rotation steps, each row followed by its count of steps
The counts run from 0 to 668.
[132 130 121 111 157 167  83 120 148 145 104 101 153 104 107 130 162 131
 151 134 175 156 192 137  91 104  94 134 115 148 132 115 123  74 128  96
 141 145]
333
[110  97 171 146 158 120 115 182 132 119 142 129 135 144 102 116 101 131
 129 119 139 141 124 122 126 124 137  64 162 135 146 104 196 126  85 158
 159 132]
317
[109 109 151 105 102 152 112  81 135 183  97 132 123 107 147  90 129 110
 125 116 119 100 102 168 138 155 146 114 116 172 194  88 117 152 169 113
 136 142]
100
[145 124 117 107  92 143 154 170 151 133  81 154 112 118 147 114 113 144
 130 128 176 112  80 129 117 163 139 174 118 104 190 100  98 125 139 136
 160 131]
609
[121 151  67 166 114 149 104 153 131 126  99 179 114 109 100 136 131 152
 122 146 147 160  56  86 117 146 142 157 106 137 131 154 130 121 107 151
 127 149]
291
[123 124 191 146 166 112 124  95 154 119 132 113 118 107 131 118 105  99
 132  96 134 120  93 142 159 166 125  90 154 158 182 109 163 141 119 145
 121  87]
94
[145 156 183  99 171 167 107 107 188 109 136 120 119 136 153 135 135 128
 116  84 137 110 157 130 124 121 147  96 102 132 178 157 132 107 144 150
 139 141]
238
[103 129 126 141 155  65 123 147  82 160 171 113 159 111 115 154 146 119
  84 162 112 147 149 112 120  82 145 130 122 147 111 111 138 129  69 111
 170 131]
453
[117 116 137 115 179 154 135 136 125 102 118 143 148 120 169 165 141 141
 141 158 113 160 139 105 134 121 134 102  98 136 185 169 143 114  56 155
 150 171]
460
[136 121 137 126 139  93 207 162 131 134 121 121 141 141 140 110  75  95
 135 133 117  91 100 171 151 146 121  97 177 100 136 132 155 133 128 101
 118 122]
485
[134 144 118 125 177 116 182 132 143 117 105 107 187 110 132 138 119 106
 150 141 149 166 170 146 112 146 103 112 176 112 132 159 132 103 139  87
  71 124]
479
[152 165  89 160 159 104 142 117 143 112 132 130 141 122 101 143 118  79
 131 126 129 103 111 131 142  99 106 116 120 109  44 170 133 102 134  80
 131  91]
657
[145 142 112 193 159  94 131 157 125  85 151 138 116  95 114 148 103 100
 141 156 134 129 125 126 159 161 100 130 150 119  80 121 170 119  81  71
 121 120]
575
[145 145 131 127 148 109 123 119 154 102 114 139 114 140 131 120 101 132
 137  91 169 116  72 111 124 119 136 137 130  83 125 148 133  95 150 189
 160  45]
521
[159 145 167 164 138  91 121 123 163  89 135 117 125  86 154 180 130  91
 135 117 140 143 136 113 132 132 105 167 116 140 115 105 103 133 115  89
 156  78]
352
[134 121 156 185 162 124 104 134 132  69 136 147 122  87 142 149 113 106
 156 139 139 156 146 123 156 182 100 119 149 148 117 127 176 128  82 120
 104 106]
579
[140 179 133 127 172 146 147  93 171  90 120 143 124 118 144 151 131 139
 119 108 134 132  93 113 124 154 155 117 125 114 187 203 120 106 132 160
  92 116]
379
[143 142  83  94 149 143 108 112  95 138 140 134 123 127 133  81 119 172
 134 149 140  74 151 164 133 121 133 135 136  67  94 130 159  67 139 127
 167 123]
425
[113  94 133 197 137 126 121 164 123 101 104 164 122 110 117 143  99  74
 155 150 146 149 100 104 154 158  92 123 131 164 101 113 154 151  86 115
 128 134]
577
[112 104 167 160 103 128 136  97 125 115  99 173 110 134 189 125  88  95
 135 123 106  97 115 130 168 168 141 141 100 149  95 119 124 159 165 150
 128 134]
668
[142 150 132 142 110  60  97 131 112 133 165 136 146 109 130 156 135 121
 103 112 109 160 173 117  98  87 159 139 126 117  63 115 111 136 165 119
 133  87]
534
[145 117 168  94 145  77 166 149 128 126 153 110 167 139 155 131 106 133
 120 109 110 144 166 167 112  91 156  79 169  84 149 114 141 124 137 136
 146  91]
625
[108 101 132 126 151 105 206 143 114 145  84 116 181 150 128 111  95  88
 149 138 153 140 119 146 136 133 108  98 183 118 134 145 138 114 143 112
  97 127]
481
[133 194 129 157 149 140  87 137 148 123 171 143  94 120 125 144 140 152
  80 133 122  94 145  96 118 124 163 149  87 129 115 156 131 112 109 120
 133 179]
552
[112 116  87 133 122 139 181 159  90 141  91 158 134 154 146  98  87 113
 142 171 122  94 142 139 143 140 115 136 129 111  74 140 138 109 138 107
 122 188]
568
[111 125 166 101 146 123 119  56 132 171 130 109 135 122 126  78 123 120
 117  93 133  96 130 166 141 133 148  91 159 148 179 102 151 114 161 147
 129  98]
503
[137 118 106 134 155 145 155 105 137 108  73 154 158 145 128 145 116  79
 175 131 128 145 125 128 136  98  91  86  94 112  71 174 111 102 152 128
 136 109]
255
[111 101 176 118 124  72 170 154 126 153 104 106 160 141 150 115 102 117
 123 103 164 154 140 130 102 119 143 125 192 114 156  99 119 125 158 158
 126  81]
217
[160 124  54 106 108 166  98 148 111 128 105 163 114 128 126 114 110 160
 150 158 139 104 136 153 120 113 117 151  86  80  90 123 130  95 130 109
 187 149]
428
[179 154  60 112 127 142  91 108 157 112 123 146 129  91  96 145 147 139
 147 121 130 148  91 151 114 100 122 113 105  95 133 151 124 102 131 109
 168  78]
515
[112  97 121 110 166 148 135 128 125 160  69  96 171 139 102 114 140 105
 155 142 189 133 143 120 111  92  89 115 129 142 123 123 125  67 125 130
 157 129]
336
[106 179 137 168 164 119 149 161 160 148 130 108 127 114 103 140 148 115
  87 140 177 115 103  71 112 143 125 171 129 165 145 141 113 103 100 102
 122 164]
67
[133 168 124 128 129 160 150 148 158 137 105 134 116 105 159 142 145 138
 110 152 156 122 137 114 109 164 135 181 105 142 174 142  91 120 121  88
 115 202]
469
[112 151  62 127 137 106 127 114  83 161 155 147 111 124 119 112 122 158
  98 159  96  83  68 131 150 129 175 131 124 117 139 147 149 118 104 130
 154 144]
285
[129  96 163 161 133 133 122 134 167 116  96 148 129 102 114 139 117  66
 147 117 132 160  88 136 151 159 104  73 127 179 160 112 141 159 102 115
 134 115]
91
